0: <174 150 163 155 120 162 90 155 177 115 178 148 111 114 113 147 114 121 101
 184 58 79 100 145>
1: <105 134 119 141 168 137 118 186 122 119 91 100 165 97 171 108 188 127 137
 120 142 107 162 100>
2: <167 106 150 164 96 171 108 119 154 93 181 134 105 148 129 124 105 137 76
 190 98 93 108 149>
3: <164 162 145 85 135 104 103 102 97 176 156 85 98 87 121 117 103 116 171
 116 158 129 95 152>
4: <179 154 121 84 150 127 111 123 175 111 164 154 121 112 129 126 108 137 189
 134 143 161 115 132>
5: <106 204 123 172 83 178 106 117 181 133 144 176 114 130 94 163 106 144 97
 73 113 89 102 107>
6: <135 179 150 99 144 109 102 114 84 66 171 94 108 101 129 115 112 120 171
 121 162 130 99 105>
7: <94 147 117 145 165 137 114 192 122 133 99 117 177 103 179 114 181 140 140
 119 147 115 180 101>
8: <157 86 185 139 152 139 104 119 123 84 187 120 84 171 133 129 92 99 150
 158 109 163 105 124>
9: <96 200 182 113 161 133 101 114 81 65 175 102 104 155 119 113 105 161 166
 143 134 159 103 107>
10: <155 155 102 178 74 80 97 143 189 114 165 149 80 173 122 142 93 155 113
 92 135 105 93 106>
11: <144 188 155 97 150 132 103 139 188 124 142 172 117 122 128 128 102 159 179
 143 117 170 102 141>
12: <146 85 180 103 168 120 107 135 141 90 188 114 119 117 127 130 106 139 176
 137 148 139 107 122>
13: <129 183 183 100 159 129 101 104 92 179 162 95 110 146 114 102 106 149 172
 143 142 154 95 105>
14: <159 168 147 90 159 133 107 129 188 119 154 160 113 116 126 129 103 145 181
 150 132 163 104 144>
15: <169 99 183 113 139 155 106 110 165 160 108 70 109 144 103 152 102 112 142
 167 57 70 104 110>
16: <196 133 179 149 87 177 94 106 157 159 110 67 118 127 115 149 111 136 92
 75 146 102 107 126>
17: <95 143 89 92 168 119 173 159 96 92 121 129 110 69 125 87 174 103 89
 163 109 90 126 76>
18: <102 109 105 105 165 131 142 175 125 114 103 148 148 87 164 99 185 126 83
 88 134 101 163 93>
19: <101 135 102 159 72 186 172 103 113 109 106 145 175 152 158 152 126 192 126
 145 139 154 170 153>
20: <116 64 171 104 161 118 107 129 122 79 186 109 118 113 126 130 115 137 172
 132 163 143 100 120>
21: <109 120 121 137 90 86 178 113 126 127 104 151 163 160 129 176 85 59 133
 124 117 160 157 169>
22: <193 142 169 154 64 182 96 115 142 171 122 75 122 126 106 150 109 144 114
 72 158 108 108 138>
23: <102 131 130 126 115 170 170 95 76 93 110 108 176 150 187 136 136 178 113
 105 152 150 183 141>
24: <99 145 109 155 88 82 184 136 119 129 97 154 87 184 135 182 119 71 124
 143 81 178 121 179>
25: <102 127 105 153 95 178 165 93 106 98 109 145 177 143 164 151 135 177 135
 140 145 153 177 150>
26: <105 137 122 123 158 146 113 186 126 130 84 166 171 98 171 112 184 136 106
 101 157 120 178 107>
27: <103 127 121 107 151 155 144 79 110 147 91 167 177 131 190 128 164 161 87
 95 160 127 183 126>
28: <101 114 113 97 160 147 131 71 116 148 95 149 182 130 182 124 174 155 74
 84 155 123 186 125>
29: <96 117 100 162 100 90 179 145 119 140 87 163 91 68 123 182 137 80 123
 145 69 187 111 188>
30: <102 130 122 130 147 157 107 58 110 151 108 104 178 104 184 118 177 144 123
 115 162 125 183 120>
31: <140 183 158 155 76 182 103 142 84 62 171 108 95 103 98 97 112 142 84
 73 133 92 103 143>

<161 97 113 175 106 98 108 115 150 99 176 136 116 124 126 119 87 103 147
 93 154 121 97 101> --> 10 12 20 8 4
<124 72 170 155 122 166 97 104 124 75 181 125 118 136 121 104 108 130 113
 182 78 74 107 133> --> 2 8 0 12 20
<167 131 74 185 124 98 102 130 178 115 167 148 115 137 124 124 102 110 163
 104 169 124 109 110> --> 10 4 14 12 11
<104 138 124 141 148 102 170 151 88 169 92 156 110 76 89 67 164 93 133
 123 86 83 103 65> --> 17 18 1 26 7
<160 101 192 113 160 130 105 134 163 93 189 121 119 123 125 137 108 142 176
 148 147 153 106 128> --> 12 20 8 14 4
<128 66 107 180 66 186 109 122 179 142 137 175 114 130 82 167 112 147 110
 76 127 97 102 118> --> 5 10 22 16 2
<106 116 130 121 80 77 181 122 125 124 109 121 142 173 137 168 98 62 100
 96 115 165 148 167> --> 21 24 29 25 23
<105 147 111 112 139 103 173 147 101 164 116 126 85 191 98 72 151 87 85
 88 75 77 100 55> --> 17 18 1 13 10
<105 125 79 172 164 115 180 151 76 84 117 119 86 61 112 80 168 100 103
 156 94 89 112 70> --> 17 18 1 7 6
<104 145 100 93 151 108 152 175 84 85 119 119 144 89 100 68 168 106 79
 172 113 91 137 79> --> 17 18 1 7 26
<94 113 91 171 149 108 179 142 93 165 122 114 94 186 103 76 163 87 117
 154 77 82 99 62> --> 17 1 18 24 15
<99 143 95 160 148 103 179 141 109 157 107 107 108 185 85 72 149 86 126
 152 62 74 101 199> --> 24 21 17 29 15
<105 118 91 94 164 126 154 161 101 103 113 136 118 79 148 94 174 113 88
 172 118 95 147 77> --> 17 18 1 26 7
<188 133 186 136 111 171 105 123 137 172 134 84 92 159 83 170 106 123 114
 181 89 85 113 122> --> 15 0 16 2 22
<136 171 83 188 94 81 100 149 189 127 156 160 90 95 118 141 84 162 134
 89 141 106 95 107> --> 10 5 11 4 14
<136 182 132 168 98 172 107 111 182 126 159 167 117 126 106 162 108 135 75
 68 103 89 94 101> --> 5 10 0 16 31
<105 134 102 157 153 150 107 61 118 143 111 126 185 110 183 115 183 148 128
 140 159 120 185 117> --> 30 27 28 25 7
<183 132 111 81 114 92 98 154 134 172 119 66 94 160 110 100 96 101 160
 102 158 114 107 141> --> 3 4 13 22 16
<100 104 101 104 156 112 137 179 93 95 120 120 149 91 126 80 168 113 70
 84 120 97 143 81> --> 18 17 1 26 7
<110 119 92 91 143 103 158 161 89 163 107 110 134 86 88 69 159 104 98
 170 96 83 115 74> --> 17 18 1 7 26
<106 126 115 105 133 95 180 146 108 151 113 113 103 183 75 189 136 86 74
 83 61 189 104 195> --> 24 21 29 8 3
<171 130 178 104 158 142 107 131 141 172 139 72 110 108 71 90 90 160 171
 158 120 166 90 98> --> 13 3 12 14 4
<99 108 122 135 129 90 190 150 116 152 106 138 92 194 98 183 138 78 124
 115 69 182 113 191> --> 24 21 29 8 25
<101 138 89 167 124 92 168 154 113 147 99 85 110 72 104 182 146 86 115
 158 65 76 98 201> --> 29 24 21 17 0
<178 115 93 181 114 87 110 117 162 99 177 143 124 129 126 127 98 107 152
 100 167 119 103 107> --> 10 4 12 20 6
<102 114 108 154 156 141 93 54 125 134 111 123 179 105 176 117 182 134 141
 135 158 119 179 109> --> 30 28 27 1 7
<102 111 126 110 150 103 178 151 81 169 116 130 98 65 109 70 162 91 93
 98 88 86 108 68> --> 17 18 1 26 7
<191 140 116 82 151 123 108 118 168 102 174 142 109 101 119 114 112 140 184
 128 155 151 110 136> --> 4 14 11 12 3
<98 52 113 180 117 97 106 139 94 73 168 108 102 157 79 88 91 102 162
 101 168 132 96 103> --> 20 8 12 6 10
<99 147 127 132 142 159 120 68 105 149 111 111 191 119 177 135 171 151 125
 116 159 130 186 121> --> 30 27 28 23 25
<150 159 197 140 144 149 102 139 98 182 161 98 109 121 105 95 104 108 146
 162 88 179 110 119> --> 13 3 8 9 14
<184 110 101 69 102 90 95 142 148 162 108 69 98 158 101 95 92 94 146
 98 153 110 107 134> --> 3 16 4 22 15
<176 104 78 73 141 112 98 108 145 89 175 125 94 95 114 104 109 121 183
 120 163 147 101 115> --> 4 12 20 6 14
<98 125 131 141 138 96 173 151 109 149 99 155 87 66 80 192 147 81 125
 119 69 81 98 197> --> 29 24 21 17 0
<180 113 189 130 126 155 109 114 154 163 126 85 105 158 91 165 108 113 130
 182 77 80 107 122> --> 15 0 2 16 8
<162 145 183 110 153 148 107 132 122 176 149 87 112 112 92 91 95 99 161
 160 111 169 97 96> --> 13 3 12 14 8
<103 194 155 163 55 181 100 150 101 76 179 115 109 105 115 103 100 150 99
 69 140 105 98 145> --> 31 5 22 6 9
<175 144 131 86 127 94 97 100 117 176 146 79 80 177 115 108 102 107 172
 115 159 119 104 145> --> 3 13 4 6 12
<132 179 183 145 140 158 94 143 79 194 166 108 116 122 110 97 106 116 139
 166 72 182 110 118> --> 13 3 9 8 11
<145 88 160 157 104 168 107 119 135 82 189 127 114 146 126 119 109 132 93
 182 91 85 106 137> --> 2 0 8 12 15
<173 115 144 89 149 104 102 134 166 158 110 64 122 122 70 85 116 120 168
 115 164 131 105 144> --> 3 4 12 14 13
<155 79 89 188 62 74 108 128 170 153 108 189 104 146 76 89 100 153 129
 86 130 100 108 123> --> 10 5 22 2 16
<192 113 105 77 141 112 99 115 159 95 176 132 99 96 118 119 114 124 179
 122 160 158 107 126> --> 4 14 12 20 6
<103 107 82 84 133 96 161 159 102 159 106 103 118 76 77 193 155 98 102
 162 80 81 108 66> --> 17 18 29 15 1
